Rotation paths and how fast each direction turns (degrees per step):
Each turn is a multiple of 5 degrees from 10 to 175, or 0.
Each row of a path follows its step; steps can be skipped.
Rotation 1:
step 0: [ -3 -30  -3   2  -3  16  24  18 -24  14   2  22  12 -16  13  -9  14  -6
 -21  -3 -19  29  -4   5  16  -6   7 -15 -16  25  -8  19 -16  -2 -25  14
   8   9   4 -37   5 -11]
step 1: [  0   0  20  37   5   7 -21   4 -17   4 -22  22  16  -2  10  32  -2  -7
   2   8  34  -3  11 -11 -25 -12  -5 -20 -19  14   2   7   9 -23  -5 -11
  31   8   7   6 -15 -14]
step 2: [  0  -6  17   9  16   3 -14 -33   3 -17 -25  -2  18  12  -7   4  32 -18
 -23   1  -9  13   7  -7  14  19 -17   3  23  -3  -1  -2  28  17  14 -18
  17 -27  21  -3   7  18]
step 3: [  9  22  -6   5 -10  -7  12  10 -20 -30   2   8  34  -8   1 -26 -25  15
 -25  -2 -24  16  14  11  -1   4  -1 -13  10 -22  15   7   6   0   4 -22
  -1   8  -6  12  40  -9]
step 4: [ 24   9  -9   7  -9   0 -10  -7  17  -2  15  -8  -6  -1   3   1 -11 -15
  -5  -6   9  25   3   2   6  21 -10  21  -9 -26  18 -42 -19 -22 -20   2
  30  26  -7  22 -13 -21]
step 5: [ -1 -13 -10  28  -8 -26 -17 -33  -4  -6   4 -21 -33 -20  18 -25  28  14
  16  -9 -18  -5 -18   4   1   9  17  22 -19 -15   2  19  -3  -6  -2   1
   7 -12  13   9  -1   8]
step 6: [  0 -13 -17  10  -4   3   7  13 -17  20   4 -10   1  18 -16 -11 -12  58
  18  19   0   8 -15 -32  -1  18   8   3  -5  12 -13  -3  -2  15 -15 -10
  12 -24 -18  -2  19 -11]
step 7: [ 23  12  -9  22   2  18  -2   7   7  27  27 -24  -7  23  -9  13  22   4
 -34  13  -2 -15  -7  11 -18 -20  -5 -13   4   5   2  -5  11   1 -21  29
  12  10  -1 -32   5 -10]
step 8: [-22  -9  12 -12   3  20 -23  31 -28  -6 -16  -1  -5  -9  19   7  11   8
  -3  -7 -16 -12   6  -1  -2  -1 -21   4  -6 -12   5  24  22  11 -17  28
  29  22   4  -2 -15  34]
step 9: [  7 -21  27   0  -8  30  19   8   2   4   1  35  37  -1  25   3  21  -1
  14  24  -8  13   0 -12   4  21 -12   3 -10  10  30  12 -11 -15   8  -9
   1  -9   9 -21  12   1]
step 10: [ -1  15  -8  20  -7 -11   4 -32  26  -9  -9  25  29  20  -2  24   4  16
 -26  -4   8  -5  20   1 -13 -20   1   2  -8   6   4  16  -1 -17  26 -15
  34  16 -12  12  -1   5]
[  4  -5  -7  -7   7   6   6   0   1   8   5  -3  -4  -5   6   0   2  12
  -4   5   4 -10  -5  -7  -5   1  -7   7   2  -2   1   9   2  -1  -5   4
  -5   2  -4  -4  -6   1]  40
[ -6  -1   4  -9   2   7  -1   1  -2  -3   1   0   3  -6   5  -6   0  -4
   2  -3  -2  -7   0   9   7   3   1  -3   1  -9   8  -7  -3  -7  -2  11
   4   3 -12  -2   6  -2]  80
[  1   3  -3   1   4   0  -2  10   6   2  -7  -1   7  -2   1  -2  -6   0
  11   5   5   8   2  -1 -15   7  -6  -5  -6  -2   2  -1  -5  -3  -2   1
  -6  -3  -3  -7   7  -6]  130
[ -5 -11  -4   7   3  11  -1   5  -2   5  -7  -2  -9  -3   6   6  -1  -6
  -7   3  -4  -5  -2   1  -5  -2   5  -4  -2   1  -4  -8   6   9   2  -6
   0  -2  -4   3   7  -5]  60
[ -4  -3   4   1   3 -10   6  -6   0  -1  -1   3  -3  -5   2  11   4   3
   4   7   0  -4  -6  -8   7  -2  -5  -7  -9  -8  -7  -1  -7  -7   6  -2
   6  -5   1  -2   3  -4]  85
[-9 -2 10 -8 -4 -3 -6  0  4 10 -1 -1 -1 11  4  3 -2  2  0  5 -5  4 -4 -1
 -1 -6  3 -7 -6  4 12  7  0  9  2  2  2  7 -1 -7 -3 -1]  40
[  1   3   5   0   1   8  -1   1 -10  -4  -5   6  -1  -3  -7   6   3   2
   3   2   3   2  -5   2  -5 -12  -1  -6  11  -4   5  -2   0   3 -10   2
   4  -9   7  -8  -3   4]  55
Rotation 2:
step 0: [-22   8   7 -11  -9  29  38   8 -14  13  -9   9 -12  -2 -16   8  17  22
  17 -11  25  -6  27  23   7  10  30  30  40  -1  -3  -5 -11 -20  19   9
 -10  19  -5  -2 -10  22]
step 1: [-10  15  23   4   8  19  17  31 -16  -9   8  17   7 -25 -26   9   8  14
 -37 -13  27 -10   5  29  14  16 -16  17  12 -26   3 -23 -15 -16   0  18
 -10  35   3 -13   1  12]
step 2: [ 15  19  33  18  12   5  20   4  -1 -18  13  13 -20 -22 -18 -17  16  17
  -8   3 -16  14 -21  38  18  39 -14   5   1   5  22 -15   3   2   3   4
 -22  31  12 -12   2 -25]
step 3: [ -1 -22  31  -7  19  24  43  -5  -3   6  13  16 -15   0  -9   1 -10  24
  30  12  -5  10  -5  29 -12  13  21  -9 -11  18  15 -22   5  16   9  15
 -41  17  -5   7  -1 -24]
step 4: [-14 -17  26 -16  21  21   6   9 -23 -19  22   7   8 -14  16  -4 -10  15
  11  -9   3 -10  23  10 -44  -1   4  21   4  10  -8 -52  -4  -3 -15  14
 -34   8  -5  10  14  -5]
step 5: [ -6  26  15  29  14   2  12   6  -6 -10   3   2 -28 -27  24  -7  11  22
  -9   7 -12  -7  26  -5 -53  26 -10  34   2  -3 -22 -32  -2   0   5   7
  -3   2  15 -13   4  -7]
step 6: [ 12  -1   9  39 -11   3  39  13  19  16  -2   7 -39 -27   2   1  -9  33
 -11  -3  22   8  -1 -25  -9  17   2  26 -12   4 -11 -16   2  19  18  12
 -28 -13  19  12 -10   0]
step 7: [  6   3  37  24 -16  10  13   4 -12  -7  -9  24  -3 -12  10 -16  -6   9
   5 -22  34 -18  -1 -19  25  -2  31  38  -2  27  -1  -9   2  -2 -12   6
 -46  -5   2  17  -9   1]
step 8: [  1  43  50  15 -14  29  32  -9 -29  -1 -10  22  11   5  19 -16 -16  -1
   2   0  14 -16  18 -10  -1  -3  14  13  16  -7  -9   2 -26 -14  -6  -5
  -9  24  10 -10  -1 -18]
step 9: [  9  16  17  16 -35  31  45  13 -15  -1  13 -17 -22  -9 -13 -12 -15  23
  -1  -6  13  23  12   5   1   0  -3  -5  39 -16  -3 -24 -16 -26   5 -16
   7  15  14  -2  12 -17]
step 10: [-11   2  10  19  -6  26  13  31  -6 -21   5  -1 -34  -7 -21 -12  14  22
   0   5  28   7  -4  35  10   1  42   9  19  -4  15 -31  17 -28  21  -9
 -11   1  -4  -9  -3   8]
[  3   9  -1   3   2   1  -2 -13   6   2  -1   3  -3   4  -2  -7   7   4
   0   1  -2   5  -5  -3  -7   3 -15   0   1  -4  -3   0  -9  -2   1  -6
   2   4   8  -2  -2 -11]  110
[ -1   6  -1   7  -1  -8  -5  -6  -5  -1  -2  -5  -6   1   1  -1   7   4
   8  -2  -6  -2   5   9   2   0   6   7  -5  13  -2   3   5  -9  -5  -3
   2   3  -4 -10  -4  -1]  140
[-6 10 -4  5 -2 -1  2  2  2  8  8 -3  8 -1 -4 -6  5  2 -1  6  3 -3  2  3
  8 -3 -8  9 -7 -1  4 -8  6  4 11  1  3 -9 -4  1  6 -1]  80
[  0   2   2  -6  -2   4   8  -4 -15  -1   4  -4   2   5   0  -2  -4  -5
   3   8  -4   2   4  -1  -4  -8   1  -8   0   6   5  -3   5  -1  -6 -10
  -1  -2   2   5   7 -11]  70
[  0 -19  -5   5  -5   2  13   0   1   7  -4   2   0  -2  -3  -6   3   3
   6   2  -1   0  -5   1   0   4  -6  -2   5   6  -4   2   1  -2   5  -9
   0  -5  -7  -2  -3   1]  110
[ -3  -7  -8   3  -2  -2  -4  -6  -3   3   8  -2  -5   0  15   1  -1  -5
  -2  -3   1  -8  -3   2 -11   9   1   0  -9   3   3  -6   1   0   8   0
   1   2   3  10  -2  -1]  45
Rotation 3:
step 0: [  2   9  -9  11  14 -10  17   5 -15   2  52   2  18  13  -5  -1  12 -41
   3  14   5 -19  39  -5  10  16  12  -1   3 -22 -13  -9  19  -3 -14  10
   9  30   5   1  -2   6]
step 1: [  2   7  -7  -2 -18   3  15  11  10 -10  10  -8   0  20  10  -3   9 -30
  13 -12 -35  -6 -11 -10  15  23 -26   6   1   4   4   0  -3 -32 -26  18
 -30 -20  18  16  33 -19]
step 2: [ 22 -12   7  11  -7  13  11   5 -29  22  -6 -15   7  -9 -25 -35  14 -23
  38   2  15  28 -10 -11   7  16   1  24  -5 -10  13  -4   7 -18  12   2
 -12  20  -1  28  -3  10]
step 3: [  9  -7  -8  15 -11  12   8  27   8  -9   9 -17  13 -38   6   4   3 -20
  31  -6  19 -18   2 -38   5  -1  19 -35  15  20   1   3   5  -8 -14  13
 -20   1  -7 -24  10   8]
step 4: [-11 -11   9  15  16 -16  22  28 -22 -13  54 -20  14 -14   4  -2   5  -3
   4  -7   8  -4 -13  10   5 -22  -8  13  -2 -20   8 -20 -31 -17   0  20
   8   3   3   9  23   9]
step 5: [-20  -5 -37   8 -18  19  -4  20  16  -5  27 -13 -19  -5   1  12   1 -27
   6  22   1   7   9  -7  20 -10   4  19 -17 -26  19  25  15 -20 -19  -8
 -20   5  23  11  -6   3]
step 6: [  8  39   4  40  31  -1  15   9   7   7  13   2  14   3   9  -7   3 -16
  14 -10   0   8   9 -30  21   8  -2  17  22  -1  -1   6   2   9  -1  25
 -24  18   4  35  -8 -18]
step 7: [ 18 -15 -10  17 -16 -10  22  25  -7  10  16  -4   3  -6 -25   1  17 -35
   7 -29  -2   6  11 -10  10   6 -22   7   2  27  11   2  -5 -31   0   2
  -9 -39  -5 -14 -26  -3]
step 8: [  7 -27 -25  10  25   4   3   6  -6 -17  -2 -24  13 -28 -15  -3  13 -27
  25  11  10 -20   8   5 -24   3   1  18   8 -22 -23  -8  14 -14  19  33
 -14  -5   2  18  14  10]
step 9: [ -7   6 -40  17   1  -6  15  33 -25   3  10 -15  27 -15  32  -8  16 -15
   7  -1 -18 -13 -25   7  15   1  11 -15  10  -8   6  18   3 -21 -17 -25
 -14  12  -7  -4  10 -10]
step 10: [ -8   7  16  13  20 -22  -3  25  -1  28  23 -14 -28 -17   4   5  19 -19
  21  -2  -5  11   5 -18   7  11  13  25 -14 -25  33 -11  12   2 -16  12
   3 -15 -16  13  27   1]
[-4  5  3  2  2 -1 -2 -8  7  3  5  9  5 18 -6 -4  6 -3 -1 -3 -1  8  3 -7
  2 -3 -7  2 -6 -3  3  0  9  3 -4  0 -8 -2  5 -1  1 -4]  70
[  6  -4   4  -4   0  -4   6   0   2  -3   7   1 -16   2   2   0   5   2
   3  -5  -2   4  -6   5   1   2  -9   7  -4  -2   2  -4  -6  -3   2   3
   5 -16   3  -5   5   2]  120
[ -5   1  -3  -5   5 -11   1  -5  -2   2  -5  -3   2  -3   1  -5  -4  -4
   4  -5 -12  -2   4  -3   1   1   1   2   5 -14  -9   1   4  -1   0  -6
   3 -10  -6  -4  -7  -4]  35
[ -2  -6 -11  -1  -1  -3   2  -6   6  -7   3  -8   3   6   9  -4  -2  -1
  -9   5  -4  10   0   6   2  -1   1  -7   3  -1   3  -5   8  -9   1   5
   6   2  -1   7   5   0]  90
[  6  -8  -1   2   2  -3 -13  -2  -2  -7   3   2   6   3   4  -1   5   0
  11   2   4  -1  -8   0 -10  -6   4  -6   6  -3   8  -8  -3  -1   3  -4
  -4  -4   2  -3  -7  -6]  70
Rotation 4:
step 0: [ 11   5  -9 -30   7  -7  31   4 -24  -2  -3  11   4   3   6  -4 -26  21
  23  15   9  -8   9  16 -16   2   3 -29 -11   9  -1  37 -37  -7  -3   1
   8 -16 -13 -15  29  20]
step 1: [  9  11  15   1 -20   6  10  10   6  31 -35  11   2   4  -2 -22 -22  10
  22  -9 -26   0  14   5 -18   2 -24  10  10  -4  -9 -15 -20  14  23 -20
  28  13  12  14 -19  30]
step 2: [ -1  -2   7   8   5 -12 -12  16  14 -18  -1 -17  23 -46  -7   8   6  24
   3 -10   1  -2  13  24 -20  -1  39   5  15  -1  22  -1   6  23  31   7
  14  -3 -19   9 -22  20]
step 3: [ 23  -5 -24 -11 -25   5  -9  -1   7 -26   3 -19   4  -3  47   0 -27   3
 -11  12 -32 -25  26  16  -3  -1  16 -22   4  20   2 -13   9 -13 -18  20
  11  11  -1  -3   6  -4]
step 4: [  9 -17  17  49  -3   3  36  -5   4 -24 -12  13 -21  -2   5 -16   1  30
  14  23   1  -2  11  -1 -11   8 -11  11  -9  25  -6  -5   8 -14  17   5
  11  26  14 -21  13 -16]
step 5: [ -1  40  -1   8   8  -8   0  10  10 -33 -32   8  -8  15 -27 -12   2   3
 -17  18   1  -4  -8 -20 -18  -7  17  -4  -4   5  -8  12 -14 -17   5  10
  14  -6 -38 -18   0  37]
step 6: [ 34   9  -5 -25   3   8  15  16  -8 -33  -6   1 -17  -8   3 -10  -9  -6
  21 -25 -34 -18 -29  -4   5 -13   0   3  18   8   0  11   8 -17  11 -35
   1   2   4  27 -17  15]
step 7: [ -7 -17  -5  19 -13  10 -10  28  -2  -8  -2   8  -2 -21   5   2  -1 -15
  -4 -12  20 -28   6  14 -14 -10  16   7  32  14  -5   5   1  10  19 -40
  30 -19  17 -37   2 -15]
step 8: [  8 -16  16  19  -4  -8 -32   9  10   3   0  -6 -15   9  29  -4  -9  -2
 -12  -7  -9   4  13  17 -31 -15  15   3 -23  19  14  40  -2 -14 -23   4
 -12  -4  15 -18   1  39]
step 9: [  7  -5  -6  14  -6 -10  18  -4   0   7 -30  28 -20 -15  15   6 -37   5
  32  16 -13  16  -3   3 -12 -22  16  -7 -24 -19 -25   7  45  -7   6   0
  -1 -11  -7   8   8   1]
step 10: [ 24  -1  10   5  22 -11   4  -4   2   7 -39 -23  -5   6 -15 -14  -5   1
 -50  -2   5  -2  -2  -6 -29 -24  12 -13   8 -17 -14 -15  13  -5  26  -7
  19   6   4  -1 -24 -19]
[ -2   1   7   5  -9   7   8   9   4   1   1  -1   2  -2  -5   3  10   4
   9   4   3   8   2   3   0 -12   4   6   4  -1  -5  -5   5   1   5  -4
  -3  -3  -2   1   5  -9]  140
[ 2 -6 -4  1 13  7 -1  0 -2  1  6  0  1  3  0 -3 -3  6 -2  5 -4  6  6 -4
 -1 -6 -7 -9  2  8 -1 -8 -7  0  4 -8  4 -9  8 -6  0 -5]  110
[  5   1 -10  -3   1   1   3   1  -6  -1   0   0  -2   1  -3   4   6   1
  -1   3  10   3   3   4   6 -10   8   4  -8   7   6  -7   0   0  -8   3
   0  -2   2   1  -7  15]  125
[  3  -1   6   3   0   5  -3   8  -5  -5  -5   7  -2   2   1   6  -6   2
   1   1   8  -8  -2   1   2   3   0  -5  -2  -1  -2  -2  -3  12  -4   8
   0 -14 -10  -2  -6  -8]  155
[  2   1  -6  -4  -6  -4   4  -4   5  -1  -8   5   0   0  -2  -6  -5  11
   0   1   5  11 -14  -4  -4  -8 -10   0  -4  -8   3   3  -6  -3  -2   4
   4   0  -2  -4  -3  -2]  80
[  0   1   1  -3  -5  -5  -1   1  -7   1   0   4  -6  -4   7   2   3   3
  -7   8  -2   1  -3   3  -2   0  -6   4  -1  10  -3   2   1  12   0   6
 -10   3   6 -11  14   2]  85
Rotation 5:
step 0: [ 28  13   6  22  16 -18 -12   6  10  19  -7 -11  34   8  12 -12 -28   1
  13  -6 -17  -9  10 -14  -9  -6  14  47  13  11  29  -5   4  15   5   4
   1  25  -1 -15 -13  20]
step 1: [ -7  -4 -16  17 -20   6 -13 -19  32  18   3   9  29  15   0  -6 -17  -1
   5 -11  19  10 -30  15  29   1  31  -2   2  19  26  20  -2  23  21   4
 -16 -19  -7 -19  -3  10]
step 2: [-28  -2 -19  15 -14 -16  26 -17 -19  27   7   1  -9  14 -20   0  31  -5
 -11 -21  -2   7 -12  25  38  -6 -14 -11  25  20  -9 -23   3   6  11  -3
  -1 -22  -6   9 -11  11]
step 3: [ 12  -6  -4  29  11  26  39   8 -17  37   5 -15  11 -18   6  21  22  -6
  -9   8 -11  -1   8 -15  -2  14   2   6  19   7   1 -14   9 -27  -3 -16
   6  12  -3  42 -11   8]
step 4: [  2  29 -41  -2  11  33   3 -12  12  -5   6  -9  19  -2   8  20 -18   9
  28   1  14  -8 -10 -27  -2   7  22  -1 -28   4  -1  -1   5  -5  -4  -4
  25  27  18  25 -21  -3]
step 5: [ -9 -13 -19 -30  -8   5 -19  -9 -18 -20   6 -17  -4   2 -18  11 -33  25
   4 -21   0  -5 -19  -1  38   0 -22   4   2  12  22   9 -28  12 -11  -7
  27  12  12  -9 -20  -7]
step 6: [ 14 -35  17 -17 -14  23   2 -11   0   8  27  -1  -8  -6 -27  16 -25 -12
 -14  -9 -30   6  15  12  -8   7 -18  -5  16  28  -9  -4 -23  -5  22 -13
  -1 -16 -21  -9  -7 -27]
step 7: [ 22  47   5 -10  10  20  -5   7  -1  25  40  -6 -16   5  -6  -8   0 -29
  14  23 -17   3   7  -9 -16  -9 -12 -19  -2   8 -13 -12  -7   7  29  -2
   8 -10 -13  14  24   9]
step 8: [  0  28  28 -14   1  -4   0  22  -6  36   9 -22   1   1  23  -1 -18  13
   4   6  21 -27 -16  -4  -6 -26   3 -13  -3 -22  15   4   7  36 -18 -26
  23  -5   7   9   3  10]
step 9: [  2  -7  -2  14   1  -3  -6  11  16   0   0  -9  15  17   2  10  -3  -4
 -26 -33  -2 -31  -2  20 -12  -6   8   8 -10 -25  24 -14   1  41  -5   0
   2  -7  -1 -14 -36 -42]
step 10: [  4   4  -8  26  12   8 -13  10  -6  -5  14 -12   0  11   0   0  22 -46
  -4 -15  17 -11 -20  11   2   2  -2  20  20  11   5  -6 -49 -12  14  20
 -26  -5  -4 -26  -9 -12]
[ -7   1   0  -2   2  -7   0  -9   6   0   6   8  -2   1  -1  -2  -3   2
   0  -5   7  -4   1   5 -11  -5   7  -1   0   8  -8 -12   6  -6  -1  -6
   6   5  -3  -3  -5  -3]  155
[  1  -4   2  -5   3 -14  -7  -1  -1  -7 -10   9  -2 -11   5   0   2  -1
  -4  12   3   0   6   2   2  10   1  -5  -3  -2  -5  -1   4  -1  -1   5
  -4   1   4   0   5  -3]  0
[ -5   4   4  -3  -3   4  -8  -5 -12   1 -10  -4  -1  -3  -8  -8  -2   2
   5  -5   7  -3  -6   0   5  -5  -2  -9   4  -6  -3   1   9  -3   5  -3
   1  -5   7  -2  -5   2]  115
[-12   8   1   2   1   4 -10  -4   8   1   2  -3 -12   2   2  -1   7  -4
  -2  -2  -5  -3  10  -7   7   3  -1   6   2   5  -6   2   3   7  -2   5
   1   0   7   0  -5   1]  140
[  0   2   7  -6   3   2   2   7   1   3  -6   5   4  -7   2  -2   4 -12
   0 -10  -7   2  -3  -6  -5   7  -5   4   6  -2  -6  -6  -5  -8   9   7
   4   1  -4   2  -5   4]  100
